In the rows, zero is written as 128.
Z: 4 groups of rows, each row roughly a mix of its group's hidden directions; some rows fit no group:
Z (179 x 13):
[[177 104 111 152 163 105 155 130 128 138 164  86 109]
 [189 161 100 101 132 110 130 102 120 160  93 114 129]
 [168 116 107 119 132 167 111 101  89 168 116 169 117]
 [141 125 101 139 130 157 124 141  93 117 156 139  54]
 [ 93 118 133 106 130 148 157 152 141  91 188 140  98]
 [143 141 130 175 140 145  89  77 147  97 157 146 144]
 [ 83  98 141 150 108 155 143 143 138  85 181 126 126]
 [172 136 121 148  66 110 136  99 130 105 134 113 167]
 [129 113  93  99 125 176 150 144 152 180 105 102 131]
 [151 112 124 126 132 151 128  93  83 183 116 172 137]
 [177 161 129 129  66 123 154 150 154 140 106 118 126]
 [111 135 147 165 134 101 166 100 107 133 176  82 125]
 [101 153 140 124  96 152 186 159 147 152 166 130 132]
 [ 83 127 118 102 190 122  97 141 101  97 124 137 116]
 [116 105  88  94  84 152 100 148 119 144  89 145 107]
 [117 135  95  90 124 144 179 141 123 182 112 129  98]
 [159  91 148 164  83 113 142 126 157  98 159 150 117]
 [102 124 136 167  98 128 142 114  92  86  71 133 134]
 [124  70 115 141 136 177  90 107 166 139 136 122 140]
 [ 91 114 122 101 132 111 161 181  96 155 105 109 103]
 [114  98 118  98 114 121 151 184 113 150 124 164  86]
 [129 100 133 170 124 149  81 124 149 149 100  89 167]
 [126 143 138 133 137 102 170  99 116 116 161  63 149]
 [102 144 126 136 109 177 147 166 140 178 104 137 159]
 [150 185 137 129  92  98 141 165 138 104 125  99 100]
 [104 124 134 154 146 113 144 147 114 155 159 102  59]
 [ 89 177 121 121 100 148 109 124 104 110  97 174 146]
 [111 144 167 149 154 106 123 120 155 142 120  97 192]
 [122 155 131  85 181 127 113 159 103 170 117 126 103]
 [109 119 118 106  94 128 154 182 117 175  90 120 116]
 [158 139 103 113 166  93 112 128 111 109 119 121  62]
 [170  98  82 143 131 166 135 112 104 159 112 163 134]
 [138  96 139 188 122 109 116  85 124 118 171 141 146]
 [104 132 153 132  89 161 165 141 137 122 147 160 182]
 [109 178 167 137 102 156 132 146 168 116 155 102 107]
 [110 173 174 179 118 119 103 150 131 136 132 141 164]
 [124 176 132 105 132 182 144 142 143 117  96 148 171]
 [146 164 129 111 137  75 171 145  91 119 134 112  94]
 [175 183 148 126 156 136 136 119  82 121 109 140 106]
 [108 123 113 108 144 108 117  72 106 121 161 179 100]
 [108 140 130 113 190  81 116 104 100 132 142 141  96]
 [ 75 143  98 124  87 138 137 171 116 113 140 168 120]
 [124 143 190 155 139  82  93 121 141 114 149 138 151]
 [104 141 113 127 179  93 118  78  92 108 135 126 103]
 [162 116 108 138 161 125 100  86 122 128 130  63 115]
 [167 150 116 110  92 174 130 113 142 119 102 144 179]
 [141  85 123 141 116 147 103  95 171 140 118 141 183]
 [154 191 110 115 100 132 177 135 103 123 134 156 129]
 [122 171 116 127 145  77 169 146  97 123 130  89 109]
 [168 125 124 113 152 183 141 110 121 182 117 155 128]
 [136 141 141 115 147 190 118 108 109 130  95 175  97]
 [162 107  97 102 174 172 128 122 124 150  99 159 143]
 [131  75 103 156 125 180 104 114 165 139 136 142 149]
 [173  99 127 162 136 109 136 107 156 148 122  68 124]
 [182 119 113 131 155 155 107  98 103 141 120 181 142]
 [101 164 143 141  92 166 160 154 142 146 162 131 164]
 [153  92 147 135  93 114 159 111 155  73 157 127 147]
 [128 166 151 161 132 100  83 103 112  89 166 121 139]
 [ 99 163 161 103 131 151 149 169 155 135 164 160 145]
 [ 82 151  89 124 180 147 123 135  98 165 113 127 133]
 [175 179 126 128 151 139 158 121  92 127  88 133 104]
 [102 111 122 143 102 171 146 178 149 160 132 133 169]
 [174 179 107 137 132 127 146 116  79 116 105 138  97]
 [133 114 115 167 126  93 123 115 154 133 152 109 198]
 [176 142 130 168 121 152 108 140  75 163 132 121 150]
 [143 147 125 143 159 136 100  72 144  78 143 129 162]
 [195  89 125 134 141 105 144  98 148 144 122  93 127]
 [137  88 144 136  97 132 183 169 153 124 147 109 157]
 [146 144 167 156 139 129 121 168 166 142 121  91 173]
 [ 74 160 135 165 100 126 148 127  93 121 171 137 118]
 [148 132 119 139 139  82 116  97 132 123 143 111 201]
 [168 129  92 120 150  92 124 117 105 114 108 115  67]
 [182 121 123 127 127 159 115  95 103 166 119 176 135]
 [152 120 119 113 135 107  97  74 111 160  83 123 162]
 [122 146 110 115 182  95 109  88  95 119 130 146  89]
 [ 84 108 124 126 112 122 155 184 101 166 112 118 100]
 [ 98  85 122 141 122 117 146 123 118  84 171 116  79]
 [191 105 156 148 145 122 127 129 160 144 134  81 146]
 [165 107 155 149 103 120 126 107 162  69 156 139 141]
 [159 125 123  74 119 158 126 139 103 113 126 177  90]
 [166 113 102 123 174 160 141 120 107 159 102 170 146]
 [133 159 101 104  96 136 170 170 145 122  88  98 138]
 [142 160 159 173 127 123 111 124 149 162 117  78 161]
 [ 70 132 130 147 126  89 145 156 142  88 141  88 128]
 [ 72 144 146 168 104 110 138 155 151  97 153 104 115]
 [127 119 134 151 151  72 164 116 152 148 132  95 172]
 [132 154 120 112  80 162 119 100 109 112 108 147 185]
 [165  89 129 137 154  79  98 109 131 104 109 107  92]
 [168 167 107 130 155 131 166 110  84 126 104 154 104]
 [166 100  86 124 164 155 133  99  91 147 115 153 147]
 [ 93 144 108 120 132 157 115 166  95 147  98 165  86]
 [ 73 107 125  99 114 128 161 177 103 160 117 118 124]
 [180  97 134 141 102 107 149 127 163  84 145 159 123]
 [119 142  84  88 112 140  88 111 121 184 143 132 109]
 [158 184 145 131 100 100 149 167 117 144  98 144 106]
 [163 134 153 144 140  92  89 111 122  65 135 143 139]
 [175  91 155 130 100 109 157 126 146  84 160 126 112]
 [ 73 160 133 121 109 168 107 128 120 120  96 173 138]
 [115 149 146 121 106 173 138 145 143 139 126 158 196]
 [145 142 125 129 127 151 104 129 134 175  72 131 181]
 [ 89 173 151 105 100 131 127 149 134 121  85 150 169]
 [112 111 101 123 149 149 113 115 109 114 164 190  89]
 [137 181 142 102  87 162 127 116 127 114 106 141 176]
 [ 86 144 101  85 109 144 140 150 105 112 120 183 121]
 [116  98 145 138 178  92 112 134 121 147 155 127  72]
 [125  89 123 157 144  92 138 125 122 146 166  94  75]
 [107 144 165 144 122  79 127 139 153 134 135  95 184]
 [119 133  94 119 111 161 181 163 138 167 128 108  95]
 [144 147 160 185 136 135 114 149 154 145 124  81 158]
 [114 141 127 100 151 161 122 177 145 150  85 167 107]
 [105 149 115 125 192  88 118  88  97 125 131 126 109]
 [112  97 127 103  90 122 172 178 114 163 119 126 105]
 [118 134 171 154 100 114 118  94 128 109 162 133 187]
 [162  76 143 115 152 111 136  98 157 150 122  83 109]
 [147 147 159 165 109  98 134  86 100 132 178 107 117]
 [176 106 126 132 145 104  79  94 123  90 100 122 145]
 [ 76 144 134 134 100  93 119 170 146  85 127 106 113]
 [ 81 111  82 109 131 138 139  99 101 131 146 179 116]
 [142 156 139 151 120 144 114 149 134 124  80  62 151]
 [162 149 151 158 124 129 131 145 152 135 101  64 160]
 [ 79 143 108 113  95 151 121 139 121 115 118 192 149]
 [150  74 109 141 147 170 135  98 160 150 117 158 145]
 [153 179 119 116 159 137 162 128  82 124  99 138  95]
 [ 75 150 106 121 142 160 114 149  97 177 104 115 128]
 [ 70 151 162 143 131  96 133 153 147  98 152  97 115]
 [180 157 101 100 134  99 127  93 109 158  92 120 124]
 [139 125 128 148 124  80 135 138 154 131 147  92 195]
 [ 98  78 144 136 119 134 137 123 142  76 181 119 120]
 [107 151 102 130 179 111 113  68  95 123 135 129 111]
 [117  99 143  90 111  99 166 164 107 160 138 131  87]
 [125 129 150 182 149  73 145 108 107 112 164 125 141]
 [153 106 145 138  81 165 153 174 157 152 143 121 147]
 [170 110 147 140  99 104 132  91 153  69 145 134 130]
 [117 150 116 124 172  94  99  72 102 116 132 145  99]
 [175  98 152 146 102 132 138 137 154  66 148 123 123]
 [170 186 114 130 155 146 147 142  80 114 121 140 113]
 [141 171 141 146  52 107 135 144 139 108 118 124 140]
 [ 93  97 107 139 184 171 127  99 116 117 156 124 143]
 [114 152 142 151 140 121  61  92 108 109 145 122 163]
 [161 111 142 138  89 181 126 174 159 139 145 144 134]
 [163 127  78  95 129 160 148 144  99 115 124 152  87]
 [ 92 127 169 168 108 147 109 134 151 140 147 120 183]
 [159 190 109 118 147 129 160 132  88 120  90 125 120]
 [103  61 140 138 118 119 123 121 181 149 148 128 153]
 [126 132 116 102 141 178 130 121  98 123 108 160  65]
 [168 164 131 103 136  99 127 113 117 168  78 153 148]
 [176 103 141 157  86 122 127 114 163  88 148 155 122]
 [ 80 168 134 122 121 166 115 150 111 116 120 182 147]
 [169  93 121 116 148 156 124  85 115 170 119 161 153]
 [133 113 112 115 155  88 142 135 118 121 129 121  48]
 [153  92 146 110  76 146 166 175 149 118 133 119 135]
 [154 104 134 139  73 169 143 170 161 141 136 142 143]
 [170 178 113 120  81 115 144 164 129 114  96 122 120]
 [148 126 103 144 114 109 175 149 120 166  90 115  80]
 [135 152 129 166 140 139  90  67 143  95 137 120 159]
 [166 141 113 128 140 112  94 104 113 164  66 123 149]
 [ 95 110  91 106 127 164 156 136 138 172 141  92  96]
 [164 120 113 110 178 113  90 145 127 105  92 135  88]
 [185 179 117 111 133  99 138 127 124 163  91 129 123]
 [156 103 119 143 158  85  91 113 124 110 113  97  81]
 [105 144 131 104 182  70 123  92 103 117 126 125 116]
 [156 129 163 100 113 170 115 147 115 123 119 155  68]
 [148 133  95 102 140 175  96 162 138 122  98 162  97]
 [116 166 138 129 129 132 137 112 110  96 109 155 202]
 [189 113 106 117 125 181 124 103 127 165 120 149 127]
 [ 91  75 126 149 159 100 154 143 122 174 126 132 108]
 [113 142 121 161 139  98 136 143 152 134 140  82 192]
 [129 175 151 109 133  84 161 139  97 124 108 102  89]
 [138  75 105 127 108 177 100 104 161 135 117 156 144]
 [ 82  72 142 107 121 144  96 122 174 137 137 124 147]
 [ 93  79 149 125 137 136 121 130 149  80 180 124 117]
 [127  93 165 115 162 108  76 109 150  92 142 135 147]
 [126 195 144 121 132  83 146 150  89 113 126 106 124]
 [145  87 108 141 142 101 133 136 120 160 146 104  63]
 [150 156 139 158 133 120 135 142 133 155  93  58 145]
 [109 152 118 119 176  88 108  70 101 113 125 128 115]
 [ 94 114 110 107 109 113 165 177 108 166  93 120 117]
 [ 71 147 133 122 125 114 151 168 156  98 127  83 125]
 [165 198 145 138 151 136 139 123  90 121  97 134 129]]

one row of each group, then the others: which group is each in?
[108 138 150 114 123 138 177 181 160 172 131 143 117]
<128>
[ 70 150 136 137 115 110 126 164 140  95 145  92  93]
<18>
[141 141 161 160 118 140 130 156 156 147 117  72 172]
<110>
[129 130 118 172 138  95 117 131 143 129 160  72 173]
<20>

[148 162 163 179 123  78 105 129 109 114 108 149 138]
<128>
[162 155 137 117 142  89 126 128 123 177  71 146 132]
<128>
[136  68 122 140 111 166 106 131 173 138 148 149 156]
<20>
[160 144 107 121  68  92 160 128 105 135 111  92 133]
<18>
[149 169 138  90 111 168 133 115 140 118 101 136 184]
<18>
[168 101  92  88 132 161 125 124 120 168  91 146 123]
<18>
[ 72 151 143  97 113 158 140 163 129 126  99 168 123]
<20>
[ 87 129 162 132 103 147 131 111 128 117 163 153 189]
<128>
[ 79 148 117 113 114 147 175 147  96 140 136 173 113]
<128>
